In the rows, zero is written as 128.
The same turns and mirrors carry the whole set onto itself and the rows of a family onto each other. Which other rows belong to the same family as each row named below? List them in the order they appear above.
These 40 rows form 5 families of 8 rows each.
dadek: [120 138 143 119  99  69 137 121 101 112 107 128  97 148 111 110 122 141
 104 136 144 116  88 143 106 163 127 144]
vatub: [104 112 140 136 144  91 167 109 104 122 115 170 121 175 123 142  96 144
  88 162 139 131 104 122 120 136 138 118]
pidap: [144 150 128 166 120 101 138 122 116 115 100 145 151 130 106 141  97 122
  84 178 118 110 119 116  99 125 105 112]
leg: [133 142 132 143 114  88 122 157  91 109 127 143 129 174  80 136 119 123
 115 150 118 102 113 126  77 135 133 140]
pibu: [116 138 137 125  91  84 136 141 114  96 110 139  90 158 119 101 134 121
  99 120 141 113  97 142  99 153 124 149]
Zanib: [127 135 123 155 132 100 138 133 111 115 106 134 148 135 119 158  91 118
  76 186 124 115 122 117  95 138 100 106]
Bor: [ 97 148 123 154 127 107 173 137 103 102  87 141 106 153 131 118 109 125
  83 151 123 111 121 117 129 117  94 130]
defo: [110 127 142 140 152 108 170 121 112 122 109 178 117 166 125 139  98 139
  82 149 150 131 135 117 115 143 120 124]
Ruzil: [138 135 115 156 133 102 144 144 106 120 103 127 154 125 118 142 101 128
  92 166 133 110 141 125  91 147 119  96]
robi: [127 129 133 116 103  72 131 133  96 111  99 135  76 159 113 107 122 136
 111 131 154 128  96 131 109 146 118 135]
Lep: [102 122 109 139 141  95 136 156 144 110 116 129 119 156 119 137 106 123
  92 157 140 165 121 112 133 128 107  99]
piga: [105 110 146 103 147  97 122 126 146  95 144 138 111 155 100 109 129 136
 106 131 130 112 105 124 101 144 130 121]
kav: [107 115 144 138 140  99 166 119 106 117 111 181 112 151 136 127  94 144
  89 165 146 140 114 136 117 131 133 108]
Duzag: [108 112 137 154 155 106 167 119 123 114 107 165 123 157 137 148  93 138
  79 150 144 122 116 145 118 129 130 121]
Fized: [113 134 131 119 123  60 126 161 142  92 131 135 128 120 111 101 120 113
 100 137 121 134 100 111  87 129 136 102]
dafo: [104 135 126 145 128 124 148 134  96 121  86 139 109 151 120 120 100 138
  91 161 113 102 121 123 115 114  91 136]
gim: [111 136 121 148 144  97 136 136 149 120 109 138 109 149 135 141  96 106
  82 168 145 153 129 104 127 126 115 112]
rotuk: [115 105 149 109 149  67 120 124 138 100 122 146 112 140 104 122 104 145
 112 125 138 126  95 139  95 133 134 133]
Fuz: [114 127 132 136 114  70 133 138 102 105 100 134  92 162 115 110 129 127
 107 129 133 116 101 150 101 133 132 168]
lada: [107 143 120 146 117 112 159 135  91 113  97 161 109 148 121 115 112 128
  80 172 118 122 127 123 114 130  77 123]
Lud: [118 136 120 130 101  72 123 162 145 113 139 133 122 140 116  97 130 115
  83 167 118 128 114 119  88 134 149 112]
Teko: [108 141 118 143 155 100 142 154 146  97 113 143 127 156 122 143 105 128
  97 165 133 159 125  94 123 122 118 106]
gulaz: [124 113 154  94 157  97 130 128 142 104 130 127 119 149 103 116 115 142
  95 138 137 119 103 118  95 150 141 117]
risam: [134 124 123 132 104  61 121 163 144 114 135 149 131 151 123 103 126 112
  92 144 126 125 111 116  83 143 150 104]
sete: [112 132 112 154 141  96 134 148 151 100 107 153 118 136 136 137  90 124
  97 163 124 151 121 116 130 114 105 107]
nago: [130 147 120 160 136  91 163 134 104  97  95 149 152 129 113 148  90 120
  89 168 129 110 122 119 101 132 112  97]
radab: [132 140 104 163 122  88 152 135 108 112  92 124 141 134 117 150 106 117
  76 171 143 114 131 122  97 130 121 101]
ponu: [109 108 149 115 145  75 121 135 147 110 142 132 112 142  97 122 101 136
 109 139 141 108  91 132  88 150 141 130]
zepi: [123 125 124 130 112  64 122 171 134  98 145 136 111 133 116 100 128 111
 105 151 118 122  97 116  79 139 126 107]
pifa: [134 127 126 161 137 104 128 141 162 111 108 137 128 144 138 134 110 115
  85 164 141 150 131 112 124 125 111 110]
guruv: [121 130 128 124 115  68 142 136 117 111 111 128  77 156  99  99 118 127
 101 128 140 120 100 136 108 148 137 163]
toki: [110 150 121 148 125 112 150 125  92 123  94 145 100 149 128 102 112 126
 102 170 105 107 125 111 120 119 103 133]
remu: [125 143 135 143 120  76 143 165  95  91 123 127 141 152  99 120 130 107
 100 134 112 100 114 121  73 135 145 140]
pelem: [147 137 129 136 126  77 145 162  94  98 126 140 124 161  89 118 126 121
 105 134 113 104 105 119  72 152 137 143]
liv: [134 154 146 131 111  85 135 150 106  89 136 131 135 157  80 131 118 114
 101 130 117 102 101 127  73 141 126 130]
zav: [148 150 138 138 119  83 123 158  99 106 123 122 123 169  79 123 113 108
 115 139 109 113 112 123  91 133 129 141]
sig: [132 112 158 111 144  88 120 126 151  93 131 147 114 164 106 117 112 130
 107 127 136 110 108 137  88 144 140 137]
getag: [134 145 135 124 102  55 116 152 156 102 129 139 117 143 115 102 116 109
  95 146 123 133  94 123  87 130 132 113]
tesef: [102 146 137 151 105 111 164 120  93 109  98 162 112 154 110 116 109 130
  84 157 128 117 108 112 126 123  88 126]
vite: [106 112 152 147 143 117 165 125 125 109 112 166 125 169 128 138 110 133
  81 142 162 135 117 122 127 142 119 116]

Which other rows belong to the same family as vatub? leg, Ruzil, robi, Lep, Lud, gulaz, toki
Which other rows belong to the same family as gim? Zanib, defo, lada, ponu, zepi, guruv, pelem
Which other rows belong to the same family as pibu? Bor, Duzag, sete, nago, liv, sig, getag
Which other rows belong to the same family as zav? dadek, piga, kav, dafo, Teko, risam, radab

The same turns and mirrors carry the whole set onto itself and the rows of a family onto each other. Which other rows belong to the same family as each row named below? List them in the order they appear above.
These 32 rows form 4 families of 8 rows each.
Zuki: [153 153 119 138 145 115 123 138 101 124]
vov: [131 117 123 147  98  96 130 126 144 152]
Totan: [147 137 131 164 123 119 133 144  98 144]
lur: [158 145 119 132 136 107 113 129  98 113]
taz: [127 138 150 166 145 122 146 134 115 113]
Ved: [129 140 141 137 153 118 139 121 138  93]
vavuf: [159 125 114 128 101 114 117 131 127 147]
zed: [136 113 135 126 110 117 132 115 164 117]
nid: [137 137 138 132 146 110 127 115 128  86]
Rop: [112 122 143 152 126  98 145 118 156 118]
Zolem: [119 148 134 160 152  97 141 131 118 118]
zopar: [128 142 133 137 144  99 131 114 142  90]
dusa: [137 130 125 153 114 104 131 147 102 155]
kati: [167 133 116 133 100 122 114 132 114 128]
Zos: [142 112 135 155  93 120 134 133 131 150]
Zal: [120 141 140 159 146 106 144 142 105 122]
giku: [140 109 129 137  97 114 131 126 149 150]
Zibu: [141 113 136 123 110 109 123 109 152 101]
mabu: [139 143 116 156 124  94 127 139 105 151]
kados: [156 134 106 131 103  96 112 125 124 138]
balip: [150 116 133 129  95 124 125 117 150 108]
Novu: [152 137 118 146 123 113 125 142 104 155]
zolu: [138 134 143 137 132 125 134 118 139  83]
Gavib: [118 119 149 143 134 117 147 119 157 111]
kod: [137 120 125 128 105  99 124 109 160 114]
bolit: [130 148 137 152 159 114 140 135 112 117]
zar: [156 151 127 141 136 123 123 133 102 101]
zaman: [122 113 154 158 116 123 148 123 149 118]
nop: [125 107 137 146  95 106 138 133 140 147]
nanu: [162 121 116 124 100 107 109 122 124 130]
felop: [147 156 114 140 142  97 119 127 106 114]
Nizem: [108 119 152 153 128 108 150 128 143 115]

Which other rows belong to the same family as vov? Rop, Zolem, zopar, mabu, kados, kod, felop
Which other rows belong to the same family as balip? Totan, taz, kati, Zos, zolu, zar, zaman
Which other rows belong to the same family as nop? lur, nid, dusa, Zal, Zibu, nanu, Nizem

The same turns and mirrors carry the whole set onto itself and the rows of a family onto each other. Which other rows belong to the same family as each row named below? List them in the order they appear above.
These 16 rows form 4 families of 4 rows each.
piz: [181 138 147 140 164 108 129 153 161 128 108 107 149 124 136 155 151]
ropob: [161 114 153 142 132 130 159 121 134 115 103  94 161 148 132 134 141]
mozod: [124 108 171 132 172 117 122 145 104 102 123 124 143 133 142 119 116]
botut: [146 130 144 140 156 118 127 126 142  84  92 137  90 106 134 141 150]
riv: [137 124 138 132 161 116 130 140 124  97  78 129  87 112 142 137 153]
Tor: [129 114 182 132 188 128 119 130 105 105 108 136 142 129 137 124 123]
Bez: [184 143 145 153 168 119 136 153 161 120 100 108 137 115 148 151 151]
ruz: [159 108 169 143 142 129 160 125 127 116 118 104 163 153 133 126 140]
fefo: [184 146 133 142 161 109 133 154 162 115  98 110 135 119 143 147 148]
fiz: [128 112 179 137 176 129 128 128 104 104 111 131 141 124 135 117 110]
gel: [127 119 180 140 178 127 118 137 101 116 112 131 128 113 132 128 116]
Muno: [176 147 144 144 157 100 145 166 155 123 100 112 131 112 146 137 148]
buzus: [143 133 138 131 159 118 123 147 131  98  92 137  83 114 135 140 151]
zozo: [169 125 168 137 145 141 153 116 127 109 118 109 156 157 130 119 139]
Rede: [158 111 160 133 146 142 166 134 129 113 112 102 161 155 138 126 144]
vibo: [130 130 142 121 154 131 128 139 127  98  85 135  88 117 128 136 139]

Which other rows belong to the same family as riv? Tor, Bez, Rede
Which other rows belong to the same family as ropob? piz, gel, vibo
Which other rows belong to the same family as Muno? mozod, botut, zozo
Which other rows belong to the same family as fiz? ruz, fefo, buzus

The same turns and mirrors carry the whole set onto itself and the rows of a family onto each other. Which other rows belong to the same family as each row named below? List them in the order they appear above.
These 18 rows form 3 families of 6 rows each.
romal: [151 152 137 110 157 152  97 151]
Pes: [167 159 123  93 128 147 141 127]
Zepu: [148 157 139 109 149 150  94 153]
Kurin: [184 160 146 134 157 144 118 109]
Lor: [133 171 108 135 132 148 130 128]
konum: [133 168 109 141 130 142 124 129]
lufum: [153 167 149 129 113 162  92 117]
Mape: [148 161 130 104 149 152  97 151]
bobos: [179 157 148 130 165 145 120 112]
dipu: [151 169 143 135 115 158  94 106]
tagi: [170 151 121  91 126 145 136 123]
Dusag: [173 156 123  96 134 147 141 133]
tiku: [151 128 143 128 122 128 118 101]
dup: [142 131 135 128 127 121 117 105]
ranug: [146 126 135 122 126 126 117 102]
bimu: [160 167 145 133 114 162  92 110]
furig: [130 165 112 140 130 149 120 135]
pebi: [181 155 146 124 162 136 119 108]

Which other rows belong to the same family as Mape? dipu, Dusag, tiku, furig, pebi
Which other rows belong to the same family as tagi? romal, Kurin, Lor, lufum, dup
Which other rows belong to the same family as ranug? Pes, Zepu, konum, bobos, bimu

